500 stands for zero in the data rows.
Every row has a hidden score from 0 to 40. What is each row's score? 20 is about the middle. The score is a weighted sum of the row's numbers plus the product of two more (or one squared), each taken from its middle value.
506,565,657,642,511,622,458,389,556,384,614,389,422,561,329,491 >> 12
329,423,642,316,621,567,359,268,510,369,426,466,481,567,465,495 >> 15
731,552,404,564,543,360,506,565,409,587,516,605,472,442,635,505 >> 22
523,461,646,425,478,642,412,412,655,398,599,420,444,675,385,476 >> 8
213,478,640,416,557,634,472,308,407,294,405,535,574,534,525,536 >> 19
544,559,406,594,474,364,579,572,664,558,599,552,601,481,428,523 >> 23
548,554,470,521,540,453,465,675,394,662,414,611,414,389,712,532 >> 24
678,540,635,641,440,271,482,573,658,590,650,326,495,559,492,520 >> 23
600,567,455,461,410,441,548,508,589,582,535,455,502,499,531,590 >> 23
481,596,435,653,578,390,513,618,505,567,436,572,340,422,691,555 >> 24
177,400,641,485,567,700,413,295,336,298,403,432,645,521,495,436 >> 25
495,409,618,392,498,704,453,366,442,359,413,526,555,518,416,501 >> 17
460,450,492,512,488,496,441,538,439,511,450,466,411,474,607,486 >> 18
612,577,342,299,498,399,607,564,374,540,440,630,603,476,493,412 >> 18
389,461,500,511,589,432,446,639,514,441,458,466,293,414,637,574 >> 11
570,511,491,572,432,415,556,512,494,631,537,512,622,538,411,488 >> 28
524,442,555,611,451,530,443,462,885,514,644,314,459,655,445,502 >> 17
538,425,645,526,504,617,432,382,675,445,617,410,492,639,433,521 >> 16
424,417,614,271,503,738,493,400,603,356,542,614,505,619,451,543 >> 8
501,439,507,693,490,442,618,574,506,574,705,432,561,502,452,474 >> 25
464,379,627,294,540,685,454,366,475,351,511,453,552,629,288,515 >> 7
246,389,721,390,526,653,480,324,413,382,363,546,514,563,443,520 >> 17
345,522,644,492,502,661,435,345,402,357,285,449,574,603,465,482 >> 20
622,647,517,467,469,440,572,579,567,593,578,441,519,560,434,505 >> 19
411,534,427,668,575,359,442,719,487,555,536,538,281,470,679,555 >> 15
497,480,334,612,490,388,526,690,396,536,442,571,417,385,599,359 >> 19
795,472,374,440,504,421,600,445,342,528,419,672,672,430,407,412 >> 24
404,513,447,631,587,441,464,585,460,429,451,382,380,505,675,601 >> 20
617,506,604,694,429,455,489,631,715,497,596,308,449,669,467,535 >> 17
303,511,427,588,545,548,488,635,535,476,437,447,333,626,690,557 >> 21
575,524,348,368,518,416,543,616,416,605,465,715,621,449,508,463 >> 20
373,583,452,552,554,344,471,546,513,528,499,488,348,360,709,639 >> 20
594,452,159,482,540,407,514,597,412,717,362,597,498,439,571,496 >> 32
595,560,360,176,479,435,555,481,426,578,489,659,710,493,349,409 >> 18
284,355,666,348,603,628,586,343,436,312,406,491,531,512,565,578 >> 24
484,445,399,572,561,470,463,548,501,508,479,419,295,384,722,579 >> 16
443,493,635,410,495,631,391,406,659,430,607,446,472,564,411,534 >> 13
529,467,599,769,417,585,496,567,717,496,605,287,442,672,391,498 >> 21
396,445,554,336,552,663,466,245,466,315,401,437,610,537,389,573 >> 19
549,629,635,415,488,584,450,498,656,461,509,303,453,656,430,530 >> 13
557,375,609,561,490,616,470,485,631,412,618,388,445,692,371,541 >> 10
348,506,591,387,518,682,438,251,647,381,435,458,628,561,382,571 >> 25
444,401,667,390,512,746,471,322,489,398,549,504,559,610,390,550 >> 16
648,608,514,391,395,419,699,527,507,565,521,481,606,431,394,528 >> 29
295,462,615,499,481,650,450,379,500,251,436,501,486,451,491,593 >> 15
593,504,647,635,521,453,556,608,614,536,622,345,372,617,367,514 >> 10
475,464,596,409,470,556,484,346,498,383,569,496,613,647,339,508 >> 13
651,558,370,324,477,405,621,470,299,568,483,707,759,382,445,415 >> 27
678,610,415,675,447,412,533,578,510,554,601,476,444,523,486,467 >> 21
561,496,535,482,482,476,494,564,662,701,670,347,510,563,359,499 >> 23
301,485,658,381,524,658,465,263,479,366,424,509,623,492,416,543 >> 25
347,453,629,505,506,598,446,238,492,335,417,456,536,544,588,622 >> 22
518,483,570,529,465,620,523,486,716,449,606,430,457,617,425,527 >> 16
490,721,358,470,508,410,491,608,358,633,453,543,467,376,666,474 >> 25
647,549,461,654,427,277,609,625,597,577,594,494,528,431,356,547 >> 18
440,423,697,515,527,787,465,367,592,402,618,549,486,628,371,481 >> 15
503,486,621,534,454,490,509,537,672,560,557,339,494,608,415,535 >> 22
332,532,554,368,529,736,479,314,499,321,526,478,485,561,482,497 >> 14
429,536,616,552,464,554,474,607,694,552,596,333,364,654,460,506 >> 15
547,432,628,622,483,502,452,603,541,477,526,400,415,682,430,492 >> 11
598,493,381,456,461,410,562,525,385,638,449,616,633,396,465,423 >> 28
677,541,321,453,452,388,582,727,361,639,455,615,535,337,475,549 >> 16
617,508,385,483,459,396,563,446,472,588,544,714,642,531,383,310 >> 23
416,437,455,557,550,566,435,589,539,447,452,549,391,561,579,523 >> 14
413,422,647,290,543,721,546,301,473,342,525,519,522,543,359,447 >> 16
526,398,620,365,443,641,444,555,669,476,579,376,328,607,382,369 >> 9
530,474,369,547,546,630,530,571,479,552,414,424,414,419,667,539 >> 28
412,407,405,568,524,440,476,778,528,510,469,480,340,394,713,589 >> 15
611,605,500,716,458,430,531,514,580,628,592,400,579,531,435,477 >> 33
657,472,406,577,450,432,536,602,500,567,537,564,574,455,460,337 >> 22
361,503,719,137,485,756,324,310,394,307,497,447,592,463,431,532 >> 18
661,604,415,420,492,452,582,426,408,594,481,714,634,430,427,476 >> 25
563,528,499,513,465,382,523,346,530,517,381,593,535,551,332,457 >> 22
483,539,423,586,530,461,518,576,517,559,525,467,333,437,647,593 >> 20
549,542,560,641,426,403,525,464,591,549,600,351,470,533,392,489 >> 22
287,481,666,340,400,684,442,412,499,312,381,348,563,538,450,524 >> 22
605,647,628,600,414,465,516,562,688,567,555,383,428,425,383,510 >> 22
565,677,378,659,630,356,458,680,494,583,451,487,388,366,884,517 >> 32
506,430,584,358,547,654,463,434,527,330,535,419,609,551,464,532 >> 17
478,483,674,359,527,658,476,253,462,287,408,474,601,568,346,566 >> 15
516,536,314,414,489,354,507,682,346,588,460,670,459,371,590,448 >> 13
441,472,449,587,569,480,483,568,462,579,503,488,290,442,770,563 >> 22
636,616,342,450,522,407,570,517,351,552,469,745,463,393,631,417 >> 20
594,471,253,287,525,361,533,554,370,547,418,832,609,406,491,369 >> 13
471,587,640,557,468,543,483,563,683,530,633,244,433,694,424,493 >> 17
492,573,391,495,412,495,566,483,502,633,607,600,677,431,424,432 >> 28
550,462,584,607,438,549,449,561,664,530,669,294,476,596,384,504 >> 17
665,580,350,365,444,484,555,476,224,594,469,745,638,443,537,285 >> 24
461,579,488,565,604,543,455,588,436,507,420,469,346,473,602,540 >> 17
395,468,494,427,550,454,444,525,439,480,427,472,487,508,592,566 >> 18
416,471,415,600,512,407,487,591,411,490,526,538,385,427,677,579 >> 14
483,432,384,706,569,370,516,612,507,492,498,448,234,562,682,546 >> 20
461,462,361,529,539,484,595,596,452,576,538,414,419,414,651,513 >> 24
615,514,355,352,438,421,576,452,371,627,413,774,564,427,418,446 >> 20
418,492,450,655,566,374,474,576,614,518,438,460,404,416,662,579 >> 26
532,377,614,331,538,681,440,338,493,310,495,561,510,570,429,479 >> 7
425,456,550,608,480,640,448,470,543,461,570,424,472,631,398,505 >> 18
653,530,338,358,461,436,532,529,362,558,462,638,647,393,394,448 >> 18
524,566,553,544,442,543,570,559,619,579,625,272,457,515,391,551 >> 23
504,567,511,668,483,444,549,660,673,597,580,370,495,482,485,542 >> 27
437,459,496,553,542,500,531,532,437,457,427,482,410,584,607,534 >> 21
434,514,437,547,575,419,460,610,480,510,368,494,316,442,728,553 >> 20
450,399,486,545,570,521,430,547,515,497,464,481,324,479,658,525 >> 16
469,504,652,492,504,650,431,455,612,336,681,466,494,595,399,489 >> 8
569,453,635,993,441,547,442,631,592,546,637,247,413,691,365,460 >> 26
279,496,676,328,517,690,436,302,445,395,445,478,573,505,436,501 >> 22
271,405,578,398,545,607,491,384,541,360,327,503,553,479,524,550 >> 26
672,483,376,331,498,461,596,519,378,585,457,707,515,440,449,402 >> 17
397,398,564,397,522,714,417,349,524,345,487,433,582,488,357,457 >> 18
252,454,639,607,532,618,471,439,452,324,437,500,531,526,560,528 >> 21
266,487,555,603,474,557,479,595,670,489,414,265,404,632,485,499 >> 19
425,377,655,366,501,697,513,268,433,365,494,461,556,543,429,514 >> 19
353,528,633,382,548,675,461,363,517,286,484,497,510,510,447,525 >> 14
645,552,338,360,444,364,614,476,308,571,555,743,657,370,400,444 >> 17
506,475,367,623,516,538,470,532,687,401,568,338,429,693,377,538 >> 16
568,565,361,408,434,379,637,440,385,603,526,654,789,550,479,369 >> 30
695,552,396,397,447,415,507,474,439,683,540,613,599,508,401,478 >> 23
480,400,360,569,562,395,500,549,438,647,410,614,401,402,703,535 >> 26
416,438,589,416,479,740,427,385,524,312,488,494,579,629,314,565 >> 9
434,605,681,511,520,689,450,346,561,380,535,445,503,539,328,478 >> 14
519,645,314,380,497,390,552,651,526,626,273,685,564,540,582,427 >> 23
634,524,538,550,456,391,429,578,694,571,555,429,604,562,403,548 >> 21
494,507,439,603,498,476,458,775,729,497,499,479,249,447,707,557 >> 14
395,460,563,400,553,696,482,333,516,434,475,475,558,482,358,516 >> 22
483,436,731,329,457,606,431,349,429,406,655,539,526,590,408,433 >> 7
564,421,614,600,451,421,537,618,721,411,601,378,340,622,416,522 >> 7
198,316,656,363,539,658,488,332,392,329,415,450,559,437,498,573 >> 25
575,508,394,689,528,396,491,477,429,525,456,444,360,495,678,629 >> 28
444,481,637,456,545,630,446,332,660,384,515,472,452,548,341,482 >> 15
316,561,462,651,513,596,468,525,469,429,445,471,401,514,597,575 >> 21
637,543,364,490,424,473,590,476,352,565,314,764,661,434,475,307 >> 30
479,439,308,475,443,476,572,436,323,587,509,689,541,398,487,438 >> 19
597,609,390,391,429,425,544,546,567,668,593,580,566,504,379,419 >> 20
469,392,594,447,400,667,469,299,623,408,560,437,382,548,456,467 >> 9
598,436,363,352,512,554,514,538,365,614,441,760,584,453,495,412 >> 20
517,496,572,634,490,280,410,605,706,611,620,365,335,606,531,562 >> 16
469,474,460,597,602,492,462,648,510,587,464,365,336,425,683,584 >> 25
